In each game, the first row plays the second. By how much does the first row win? 20 means about a draw, 40 a big win and 0 a big loss. Wins can go round in a circle. Each row has two weighted sums of its numbers, A and B, taken from their middle values. A row wins by its A times the other's B, less its B times the other's A.
[-0.1  0.3  0.   0.1  0.7 -0.2  0.1 -0.3  0.6 -0.1]
[ 0.4  0.5  0.4  0.2  1.1 -0.5 -0.3 -0.5  0.6  0. ] -> 22
[ 0.9  0.4  0.4  0.8  0.2  0.3 -0.7  0.8  0.  -0.5]
[ 1.   0.2 -0.4  0.9 -0.5  1.  -0.7  1.1 -0.4 -0.9] -> 20
[ 0.8  0.2 -0.5  0.7 -0.3  1.  -0.7  0.6 -0.2 -1. ]
[ 1.   1.1  2.4  1.   1.3 -1.4 -0.6  1.1  0.4  0.7] -> 29
[-2.8 -2.2 -0.9 -3.  -2.6 -0.5  2.  -1.5 -1.7  2. ]
[ 0.   0.3 -0.1  0.2  0.6 -0.1  0.  -0.3  0.6 -0.2] -> 19
[ 0.   0.1 -0.4  0.2  0.2  0.4  0.  -0.1  0.4 -0.5]
[ 2.2  0.7  0.6  1.9 -1.1  0.9 -1.   3.7 -1.3 -0.6] -> 15
[-0.7 -0.2 -0.1 -0.6  0.1 -0.4  0.6 -0.7  0.1  0.5]
[-0.4  0.4  0.8 -0.8  1.4 -1.8  0.6 -1.2  0.5  1.6] -> 20
[-0.6 -0.5 -0.7 -0.1 -0.6  0.7  0.4 -0.1  0.1 -0.5]
[ 0.5  0.5  0.6  0.5  0.7 -0.2 -0.6 -0.1  0.4 -0.3] -> 19
[-0.4 -0.3 -0.6  0.  -0.3  0.6  0.2  0.   0.3 -0.6]
[-0.7  0.   0.4 -0.9  0.7 -1.3  0.7 -1.1  0.2  1.3] -> 25
[ 1.5  0.5  0.4  1.3 -0.4  0.6 -0.8  2.1 -0.6 -0.5]
[ 1.8  0.7  0.6  1.6 -0.7  0.7 -0.9  3.  -0.9 -0.5] -> 18
[ 0.1 -0.6 -1.4  0.6 -1.4  2.2 -0.5  0.6 -0.3 -2. ]
[ 0.9  0.8  1.6  0.9  0.9 -0.8 -0.6  0.9  0.3  0.3] -> 24
[ 0.2  0.7  1.   0.2  1.5 -1.  -0.3 -0.7  0.9  0.3]
[ 0.3  0.5  0.2  0.2  1.  -0.4 -0.1 -0.4  0.6  0.1] -> 22
[ 0.5  0.  -0.6  0.5 -0.2  0.9 -0.6  0.1  0.  -1.1]
[ 0.2  0.1 -0.4  0.3  0.2  0.4 -0.2 -0.1  0.3 -0.6] -> 19
[ 0.7  0.1 -0.7  0.6 -0.3  1.  -0.7  0.3 -0.1 -1.1]
[-1.2 -0.5  0.1 -1.5  0.  -1.2  1.  -1.2 -0.2  1.6] -> 20
[ 1.  -0.1 -1.6  0.8 -1.2  2.1 -0.8  1.1 -0.7 -1.7]
[ 1.4 -0.1 -1.6  1.1 -1.6  2.3 -0.9  2.  -1.1 -1.7] -> 23
[ 0.2 -0.3 -1.1  0.5 -0.9  1.6 -0.4  0.4 -0.1 -1.5]
[ 0.6  0.1 -0.6  0.5 -0.2  0.9 -0.6  0.1  0.  -1. ] -> 19
[ 0.6  0.3  0.1  0.5  0.3  0.3 -0.6  0.   0.2 -0.6]
[ 1.7  0.5  0.   1.5 -1.   1.1 -0.9  2.7 -1.  -0.8] -> 26
[-0.5 -0.2 -0.3 -0.4  0.  -0.1  0.4 -0.4  0.2  0.1]
[ 0.5  0.2 -0.2  0.5  0.2  0.5 -0.6  0.   0.2 -0.8] -> 20
[ 1.2  0.4  0.2  1.  -0.2  0.6 -0.7  1.4 -0.4 -0.6]
[ 0.1  0.7  0.5  0.   1.4 -0.9  0.1 -0.6  0.8  0.5] -> 17
[-2.5 -2.2 -1.4 -2.3 -2.9  0.5  1.6 -0.9 -1.5  0.8]
[-0.5 -0.3 -0.5 -0.2 -0.3  0.3  0.4 -0.2  0.2 -0.2] -> 36
[ 0.4  0.5  0.3  0.2  1.  -0.4 -0.3 -0.4  0.6  0. ]
[-1.9 -1.1 -0.1 -2.3 -0.7 -1.4  1.5 -1.6 -0.8  2.2] -> 33
[ 0.2  0.5  0.3  0.1  1.1 -0.6  0.  -0.5  0.7  0.2]
[ 0.8  0.2 -0.3  0.7 -0.2  0.8 -0.7  0.6 -0.2 -0.9] -> 26
[-0.1  0.  -0.4  0.2  0.1  0.5  0.   0.   0.4 -0.6]
[-2.1 -1.6 -0.9 -2.  -1.9 -0.1  1.4 -1.  -1.1  1.1] -> 9
[-2.4 -1.9 -0.8 -2.6 -2.  -0.5  1.7 -1.4 -1.4  1.8]
[-1.2 -0.8 -0.6 -1.  -0.8  0.   0.8 -0.6 -0.3  0.5] -> 24
[ 0.  -0.1 -0.6  0.3 -0.2  0.8 -0.1  0.1  0.3 -0.8]
[ 0.1  0.  -0.6  0.4 -0.1  0.8 -0.2  0.1  0.2 -0.9] -> 18
[ 1.   0.7  1.2  0.9  0.6 -0.4 -0.7  1.   0.1  0. ]
[-0.1  0.3  0.1  0.   0.9 -0.5  0.2 -0.5  0.6  0.2] -> 23
[-0.6 -0.3 -0.4 -0.3 -0.2  0.2  0.4 -0.3  0.2 -0.1]
[-1.1 -1.1 -1.1 -0.6 -1.5  1.   0.6 -0.1 -0.4 -0.5] -> 16
[ 1.1  0.6  0.7  1.   0.2  0.1 -0.7  1.3 -0.1 -0.3]
[ 0.3  0.2 -0.3  0.3  0.3  0.4 -0.3 -0.1  0.3 -0.6] -> 19
[-1.6 -1.1 -0.5 -1.7 -1.1 -0.4  1.2 -1.  -0.7  1.1]
[-0.3  0.2  0.2 -0.4  0.8 -0.8  0.4 -0.7  0.5  0.6] -> 16
[ 0.2  0.4  0.1  0.2  0.9 -0.3 -0.1 -0.4  0.6  0. ]
[-1.8 -1.2 -0.5 -1.9 -1.2 -0.5  1.3 -1.1 -0.8  1.3] -> 25
[ 1.6  0.5  0.3  1.4 -0.7  0.8 -0.9  2.5 -0.8 -0.6]
[ 0.4  0.4  0.5  0.4  0.8 -0.2 -0.5 -0.4  0.5 -0.3] -> 21
[ 0.4  0.3 -0.1  0.4  0.5  0.2 -0.5 -0.2  0.3 -0.5]
[-0.4  0.3  0.4 -0.6  1.  -1.2  0.5 -0.9  0.5  1. ] -> 21
[-1.   0.   0.7 -1.5  1.  -2.1  1.  -1.6  0.1  2.2]
[-2.1 -1.9 -1.3 -1.9 -2.5  0.5  1.4 -0.7 -1.2  0.6] -> 39
[-0.6 -0.3 -0.4 -0.3 -0.3  0.2  0.4 -0.3  0.1 -0.1]
[-1.5 -0.9 -0.2 -1.7 -0.6 -0.9  1.2 -1.2 -0.5  1.5] -> 18
[ 0.3  0.5  1.   0.4  1.1 -0.6 -0.5 -0.4  0.7  0. ]
[-1.  -0.1  0.5 -1.4  0.7 -1.7  0.9 -1.4  0.   1.9] -> 30
[-2.3 -1.6 -0.6 -2.5 -1.7 -0.8  1.7 -1.4 -1.2  1.9]
[-0.3 -0.1 -0.5  0.1 -0.1  0.5  0.2 -0.1  0.4 -0.5] -> 30
[ 0.1 -1.  -2.   0.8 -2.3  3.1 -0.7  1.  -0.6 -2.8]
[ 1.   0.4  0.4  0.9  0.1  0.3 -0.7  1.  -0.1 -0.5] -> 23
[-0.9 -0.8 -1.  -0.4 -1.2  0.9  0.5 -0.1 -0.2 -0.5]
[ 1.2  0.  -1.1  1.  -1.1  1.7 -0.8  1.5 -0.8 -1.4] -> 8
[-0.8 -0.6 -0.7 -0.4 -0.7  0.5  0.5 -0.2  0.  -0.3]
[ 0.5  0.6  1.   0.5  1.  -0.5 -0.6 -0.1  0.6  0. ] -> 26
[ 0.7  0.3  0.   0.7  0.1  0.5 -0.6  0.5  0.  -0.7]
[-1.  -0.6 -0.4 -0.9 -0.5 -0.2  0.7 -0.6 -0.2  0.5] -> 21
[-1.7 -0.8  0.3 -2.2 -0.1 -1.9  1.4 -1.7 -0.6  2.5]
[-0.8 -0.4 -0.2 -0.8 -0.2 -0.4  0.7 -0.7  0.   0.6] -> 19
[ 1.2  0.8  1.3  1.1  0.5 -0.4 -0.7  1.5 -0.1  0. ]
[-0.4  0.   0.  -0.4  0.5 -0.5  0.4 -0.6  0.4  0.4] -> 23
[ 0.9  0.6  1.1  0.9  0.6 -0.3 -0.7  0.9  0.1 -0.1]
[-1.7 -1.7 -1.4 -1.3 -2.3  1.   1.1 -0.4 -1.   0. ] -> 18
[-1.1 -0.6 -0.3 -1.1 -0.4 -0.4  0.8 -0.8 -0.2  0.8]
[ 0.4  0.4  0.   0.3  0.7  0.  -0.4 -0.3  0.4 -0.3] -> 17
[-1.3 -0.5  0.2 -1.7  0.1 -1.5  1.1 -1.4 -0.3  1.9]
[ 0.9  0.  -1.2  0.8 -0.9  1.7 -0.7  0.9 -0.6 -1.4] -> 24
[-2.1 -1.1  0.1 -2.7 -0.6 -1.9  1.7 -1.9 -0.9  2.7]
[ 0.5  0.5  0.8  0.5  0.8 -0.3 -0.6  0.   0.4 -0.2] -> 23
[-1.5 -1.5 -1.3 -1.1 -2.1  1.   0.9 -0.3 -0.8 -0.2]
[-0.6 -0.4 -0.5 -0.3 -0.4  0.3  0.4 -0.3  0.1 -0.1] -> 30
[ 0.4  0.4  0.1  0.3  0.7  0.  -0.4 -0.3  0.4 -0.3]
[-1.1 -1.2 -1.2 -0.6 -1.7  1.2  0.7  0.  -0.5 -0.6] -> 14
[ 0.4  0.1 -0.4  0.4  0.1  0.6 -0.5  0.   0.2 -0.8]
[-1.5 -1.1 -0.7 -1.3 -1.3  0.1  1.  -0.7 -0.6  0.6] -> 21
[ 0.3  0.5  0.7  0.3  1.2 -0.6 -0.4 -0.5  0.7  0. ]
[ 0.7  0.1 -0.6  0.6 -0.2  0.9 -0.6  0.3 -0.1 -1. ] -> 25
[ 0.4  0.2 -0.3  0.4  0.3  0.4 -0.5 -0.1  0.2 -0.6]
[-0.1  0.4  0.2  0.   0.9 -0.5  0.2 -0.5  0.7  0.3] -> 16
[-0.5  0.   0.  -0.4  0.4 -0.5  0.4 -0.6  0.3  0.4]
[-2.6 -2.1 -1.  -2.7 -2.5 -0.3  1.8 -1.3 -1.6  1.6] -> 21
[ 0.   0.6  0.6 -0.2  1.5 -1.2  0.2 -0.8  0.8  0.8]
[ 0.8  0.8  1.6  0.8  1.  -0.8 -0.6  0.6  0.4  0.2] -> 13
[-1.2 -0.8 -0.4 -1.2 -0.7 -0.3  0.9 -0.8 -0.4  0.8]
[-1.  -0.8 -0.9 -0.6 -1.1  0.6  0.6 -0.3 -0.3 -0.2] -> 22
[-1.9 -1.6 -0.9 -1.8 -1.9  0.1  1.3 -0.8 -1.   0.8]
[ 1.   0.9  1.8  0.9  1.  -0.9 -0.6  1.   0.3  0.4] -> 28
[-1.1 -0.8 -0.7 -0.9 -0.9  0.2  0.8 -0.5 -0.3  0.2]
[ 1.7  0.2 -0.9  1.4 -1.5  1.9 -0.9  2.7 -1.3 -1.4] -> 3
[ 0.4  0.5  0.3  0.2  1.  -0.4 -0.3 -0.5  0.6  0. ]
[-1.1 -0.5  0.  -1.3 -0.1 -0.9  0.9 -1.1 -0.2  1.3] -> 25
[-0.7 -0.3 -0.2 -0.6  0.  -0.3  0.5 -0.6  0.1  0.4]
[-1.  -0.3  0.2 -1.2  0.3 -1.2  0.9 -1.1  0.   1.4] -> 20
[ 0.4  0.5  0.4  0.2  1.  -0.4 -0.3 -0.5  0.6  0. ]
[-0.2  0.2  0.   0.   0.6 -0.2  0.2 -0.4  0.6  0. ] -> 14
[-1.2 -0.4  0.3 -1.6  0.2 -1.5  1.1 -1.4 -0.2  1.9]
[-0.4 -0.2 -0.4  0.  -0.1  0.3  0.3 -0.2  0.3 -0.3] -> 14
[ 0.5  0.3  0.   0.5  0.3  0.4 -0.6  0.   0.2 -0.6]
[-0.3 -0.4 -0.9  0.3 -0.6  1.1  0.1  0.2  0.3 -1. ] -> 15
[ 1.   0.4  0.   0.9 -0.2  0.7 -0.7  1.1 -0.3 -0.7]
[ 0.5  0.4  0.4  0.4  0.6  0.  -0.6 -0.2  0.4 -0.4] -> 17
[-1.  -1.1 -1.4 -0.3 -1.8  1.6  0.5  0.2 -0.4 -1.1]
[ 0.5  0.2 -0.3  0.4  0.3  0.5 -0.5 -0.1  0.2 -0.7] -> 26
[-1.1 -0.8 -0.7 -0.8 -1.   0.3  0.7 -0.4 -0.3  0.1]
[-1.6 -1.2 -0.7 -1.5 -1.3 -0.1  1.1 -0.8 -0.7  0.8] -> 17
[ 1.1  0.5  0.3  1.  -0.2  0.5 -0.7  1.4 -0.3 -0.6]
[-0.2  0.3  0.1 -0.2  0.8 -0.6  0.3 -0.6  0.6  0.4] -> 15
[ 1.4  0.5  0.2  1.3 -0.6  0.8 -0.8  2.1 -0.7 -0.7]
[-0.1 -0.2 -0.7  0.3 -0.3  0.9  0.   0.1  0.3 -0.9] -> 35
[ 0.4  0.4  0.   0.3  0.7  0.  -0.3 -0.3  0.4 -0.3]
[-1.4 -1.4 -1.4 -0.8 -2.1  1.4  0.8  0.  -0.7 -0.6] -> 17
[ 0.4  0.5  0.2  0.3  0.9 -0.2 -0.4 -0.4  0.5 -0.1]
[ 0.5  1.   2.6  0.5  2.  -1.9 -0.5 -0.2  1.   0.9] -> 5
[ 0.9  0.6  0.8  0.8  0.5 -0.1 -0.7  0.8  0.1 -0.2]
[ 0.4  0.5  0.8  0.4  0.9 -0.4 -0.5 -0.3  0.6 -0.2] -> 21
[-2.3 -1.5 -0.4 -2.6 -1.4 -1.   1.7 -1.5 -1.2  2.1]
[-2.6 -1.9 -0.6 -2.8 -1.9 -0.9  1.9 -1.6 -1.4  2.1] -> 27
[-0.5 -0.2 -0.3 -0.3  0.   0.   0.4 -0.4  0.2  0.1]
[ 0.   0.5  0.3  0.   1.2 -0.7  0.1 -0.5  0.8  0.3] -> 24
[-0.6 -0.1  0.  -0.6  0.3 -0.5  0.5 -0.7  0.2  0.6]
[ 0.1  1.   1.5  0.   2.3 -1.9  0.  -1.1  1.2  1.1] -> 19
[ 0.4  0.3  0.3  0.4  0.6  0.1 -0.6 -0.2  0.4 -0.5]
[ 0.2  0.1 -0.4  0.3  0.2  0.4 -0.2 -0.1  0.3 -0.6] -> 20
[ 1.5 -0.1 -1.6  1.2 -1.8  2.4 -0.9  2.2 -1.3 -1.8]
[ 0.5  0.4  0.5  0.5  0.6 -0.1 -0.6 -0.1  0.4 -0.4] -> 19
[ 0.2  0.4  0.   0.2  0.8 -0.2 -0.1 -0.3  0.5 -0.1]
[-0.5 -0.5 -0.8 -0.1 -0.7  0.8  0.3  0.   0.1 -0.7] -> 15
[ 1.6  0.  -1.4  1.3 -1.7  2.3 -0.9  2.3 -1.3 -1.7]
[-2.3 -1.7 -0.8 -2.4 -1.9 -0.5  1.6 -1.3 -1.3  1.6] -> 35
[ 0.9  0.6  1.1  0.9  0.5 -0.3 -0.7  0.9  0.1 -0.1]
[-1.1 -1.1 -1.2 -0.6 -1.7  1.2  0.7  0.  -0.5 -0.6] -> 18
[ 0.5  0.6  1.   0.5  1.  -0.5 -0.6 -0.1  0.5  0. ]
[-2.6 -1.1  0.7 -3.6 -0.2 -3.3  2.2 -2.7 -1.1  4.2] -> 25
